grid =
[[-0.21  5.17 -1.07  1.30 -2.84 -3.05]
 [-1.98 -1.67 -3.48  3.19  0.26  0.45]
 [-0.13 -3.04  2.07 -2.44  1.80  2.91]
 [-2.53  3.97 -3.82  2.40  0.37 -2.51]
 [-0.76  5.82 -0.89  0.22 -1.31 -3.03]
 [-1.27  3.27 -3.01  2.95 -1.90 -2.39]
 [-3.32 -0.04 -5.21  3.82  1.55 -0.58]
 [ 1.45 -1.93  3.61 -2.74 -0.78  2.23]
 [-1.84  3.44 -3.75  3.26 -1.25 -2.54]
 [-3.24  2.05 -4.76  3.04  1.50 -1.54]
 [ 1.58 -1.07  4.21 -3.54 -0.61  1.97]
 [ 2.18  1.13  4.50 -3.39 -2.22  0.60]
 [-0.77 -1.25  1.31 -2.35  2.33  1.89]
 [-2.40 -2.73 -1.75  0.17  3.43  2.08]
 [-1.40  3.73 -3.15  2.93 -1.78 -2.64]
 [-2.36 -3.87 -2.86  1.98  2.31  2.15]]
Indices start at 1.
(1, 1): -0.21
(8, 6): 2.23
(9, 6): -2.54
(16, 3): -2.86
(3, 2): -3.04
(16, 4): 1.98
(7, 4): 3.82
(14, 1): -2.40
(6, 4): 2.95
(12, 2): 1.13
(6, 2): 3.27
(14, 6): 2.08
(2, 2): -1.67
(5, 4): 0.22
(12, 3): 4.50
(2, 4): 3.19
(1, 6): -3.05
(4, 3): -3.82
(10, 2): 2.05
(14, 3): -1.75
(7, 3): -5.21
(9, 1): -1.84
(7, 2): -0.04
(1, 5): -2.84
(13, 3): 1.31
(4, 4): 2.40
(14, 2): -2.73
(10, 5): 1.50
(3, 1): -0.13
(16, 6): 2.15
(11, 6): 1.97
(15, 5): -1.78
(12, 6): 0.60
(5, 1): -0.76

m =
array([[72, 45, 44, 60, 55, 43, 45, 84, 58, 59, 44, 55],
       [31, 67, 33, 52, 37, 17, 67, 55, 57, 44, 22, 44],
       [34, 54, 20, 42, 55, 13, 49,  3, 42, 38, 37, 65],
       [67, 39, 76, 77, 56, 83, 61, 34, 59, 71, 86, 38],
       [29, 52, 50, 37, 62, 49, 45, 86, 45, 69, 68, 38],
       [66, 34, 49, 72, 75, 85, 58, 68, 47, 51, 98, 80],
       [68, 53, 75, 64, 62, 63, 41, 59, 48, 58, 57, 50],
       [19, 70, 64, 31, 55, 46, 50, 50, 40, 53, 40, 40],
       [61, 51, 57, 43, 61, 54, 45, 11, 47, 58, 51, 54],
       [51, 39, 48, 35, 68, 66, 38, 82, 35, 61, 77, 54],
       [48, 70, 40, 44, 54, 38, 57, 29, 50, 41, 24, 60],
       [78, 42, 17, 78, 30, 41, 60, 37, 75, 36, 15, 61],
       [45, 59, 41, 42, 57, 43, 57, 79, 33, 50, 38, 52],
       [26, 61, 59, 34, 54, 49, 48, 63, 47, 59, 56, 43],
       [53, 64, 37, 47, 66, 27, 40, 27, 46, 34, 29, 66]])
Rows and columns are counted from 1.
(1, 1) -> 72
(5, 7) -> 45
(12, 4) -> 78
(12, 5) -> 30
(8, 8) -> 50
(13, 2) -> 59
(11, 5) -> 54
(5, 1) -> 29
(9, 9) -> 47
(11, 9) -> 50
(13, 12) -> 52
(9, 10) -> 58
(3, 2) -> 54
(9, 3) -> 57
(3, 10) -> 38
(12, 8) -> 37
(14, 2) -> 61
(13, 5) -> 57
(3, 6) -> 13
(8, 5) -> 55
(1, 11) -> 44
(6, 9) -> 47
(14, 4) -> 34
(9, 6) -> 54
(12, 10) -> 36
(1, 4) -> 60
(10, 11) -> 77
(9, 7) -> 45
(10, 2) -> 39
(4, 10) -> 71
(13, 1) -> 45
(15, 8) -> 27
(7, 3) -> 75
(15, 6) -> 27
(2, 2) -> 67
(3, 4) -> 42
(1, 6) -> 43

a =
[[ -4  -5  -3  -5  14  -5 -25   3  12  -3  -4  10  -2   2   3  -8]
 [ -5  -3  -3  -4  -4  -4  -6  -4  -5  -5  -5  -4  -4  -4  -4  -5]
 [ -5  -4  11  -5  14  -5  -7  -2  26  -6  -5 -37  -3  13 -23   4]
 [ -4  -6 -15  -5  25  -4 -16   1 -31  -3  -1  -4  -5 -16 -14   0]
 [ -4  -7  -8  -4  19  -4 -21   2  -5  -4  -2   4  -2  -5  -5  -6]
 [ -4  -4  -4  -4  -5  -4  -4  -4  -4  -4  -4  -6  -4  -6  -4  -5]
 [ -5  -6  -3  -5  15  -5 -23   2  12  -3  -4  11  -1   2   3  -9]
 [ -4  -4 -16  -3   2  -6   1  -7   3  -3  -3  -8   1   4 -13  -8]
 [ -5  -5 -17  -3   2  -5   1  -6   2  -3  -6  -9   0   4 -13 -10]
 [ -4  -6 -14  -5  21  -4 -11  -1 -31  -4  -1  -7  -4 -17 -14  -1]
 [ -4  -4  10  -6  14  -5  -7  -1  24  -7  -4 -37  -4  12 -25   3]
 [ -5  -5 -17  -5  30  -4 -15   1 -39  -4   2  -8  -5 -22 -17   2]
 [ -4  -4 -19  -2   3  -5   1  -7   5  -3  -4 -10   3   5 -15  -9]
 [ -5  -4 -13  -3   1  -6   0  -7   1  -4  -4  -7   0   2 -12  -8]
 [ -4  -5 -15  -3   2  -5   0  -6   1  -3  -4  -9   1   2 -11  -8]]
Rows and columns are counted from 1.
(1, 1) -> -4
(1, 15) -> 3
(11, 10) -> -7
(6, 12) -> -6
(5, 12) -> 4
(11, 3) -> 10
(14, 16) -> -8
(3, 13) -> -3
(4, 8) -> 1
(6, 11) -> -4
(7, 12) -> 11
(9, 8) -> -6
(8, 6) -> -6
(13, 7) -> 1
(8, 3) -> -16
(3, 3) -> 11
(15, 8) -> -6
(15, 9) -> 1
(10, 2) -> -6
(4, 4) -> -5
(12, 8) -> 1
(4, 5) -> 25
(11, 13) -> -4
(8, 16) -> -8
(4, 1) -> -4
(14, 7) -> 0
(15, 2) -> -5
(15, 15) -> -11
(10, 9) -> -31
(1, 10) -> -3
(6, 1) -> -4
(12, 10) -> -4
(1, 8) -> 3
(14, 10) -> -4
(12, 13) -> -5
(14, 2) -> -4
(4, 10) -> -3
(3, 10) -> -6
(5, 14) -> -5

x =
[[62 25 60 46 30 46 61 46 30 50 48 55 46 48 54 27]
 [47 62 27 30 58 28 54 65 59 26 27 25 62 29 40 58]
 [61 53 65 76 45 72 55 64 45 68 71 58 68 75 74 50]
 [24 64 60 73 66 79 15 18 66 77 77 77 21 73 43 68]
 [19 91 22 43 84 45 23 47 85 39 41 34 46 40 29 88]
 [12 93 13 31 90 35 18 40 90 30 31 30 37 29 16 91]
 [34 64 55 60 68 65 31 30 67 65 64 68 31 60 41 68]
 [39 48 42 38 52 41 41 36 52 42 41 47 35 39 35 50]
 [37 53 55 55 58 60 34 29 57 61 60 66 29 56 41 57]]
Rows and columns are counted from 1.
(1, 1) = 62
(8, 4) = 38
(4, 8) = 18
(7, 5) = 68
(7, 12) = 68
(8, 3) = 42
(7, 16) = 68
(5, 10) = 39
(4, 13) = 21
(9, 14) = 56
(6, 1) = 12
(7, 14) = 60
(7, 8) = 30
(2, 15) = 40
(4, 16) = 68
(9, 7) = 34
(8, 8) = 36
(1, 11) = 48
(2, 12) = 25
(5, 4) = 43
(1, 9) = 30
(3, 15) = 74
(6, 11) = 31
(3, 14) = 75
(8, 15) = 35
(3, 6) = 72
(4, 14) = 73
(4, 6) = 79
(6, 2) = 93
(8, 9) = 52
(1, 4) = 46
(5, 2) = 91
(6, 15) = 16

arr =
[[  7  -2   4  -2   3   4   1]
 [  8  -4   3  -4   3   3   0]
 [  3   7   5   7   5   4   6]
 [  2  10   5  10   5   4   7]
 [  4   4   5   4   5   3   4]
 [ 11 -12   2 -12   2   3  -4]
 [  4   4   4   4   4   4   4]
 [  6  -1  12   6  15  -8   5]
 [  3   5   3   3   1   1  10]
 [ 15   0  17  15  33  33 -43]]
Indices start at 1.
row 1 col 1	7
row 4 col 6	4
row 5 col 4	4
row 10 col 3	17
row 10 col 7	-43
row 5 col 7	4
row 3 col 4	7
row 10 col 6	33
row 9 col 4	3
row 6 col 3	2
row 9 col 6	1
row 1 col 3	4
row 3 col 2	7
row 1 col 7	1
row 5 col 1	4
row 8 col 1	6
row 5 col 6	3
row 7 col 7	4
row 3 col 7	6
row 10 col 5	33
row 6 col 4	-12
row 8 col 7	5
row 5 col 2	4
row 8 col 5	15
row 7 col 3	4
row 5 col 5	5
row 10 col 2	0
row 7 col 2	4
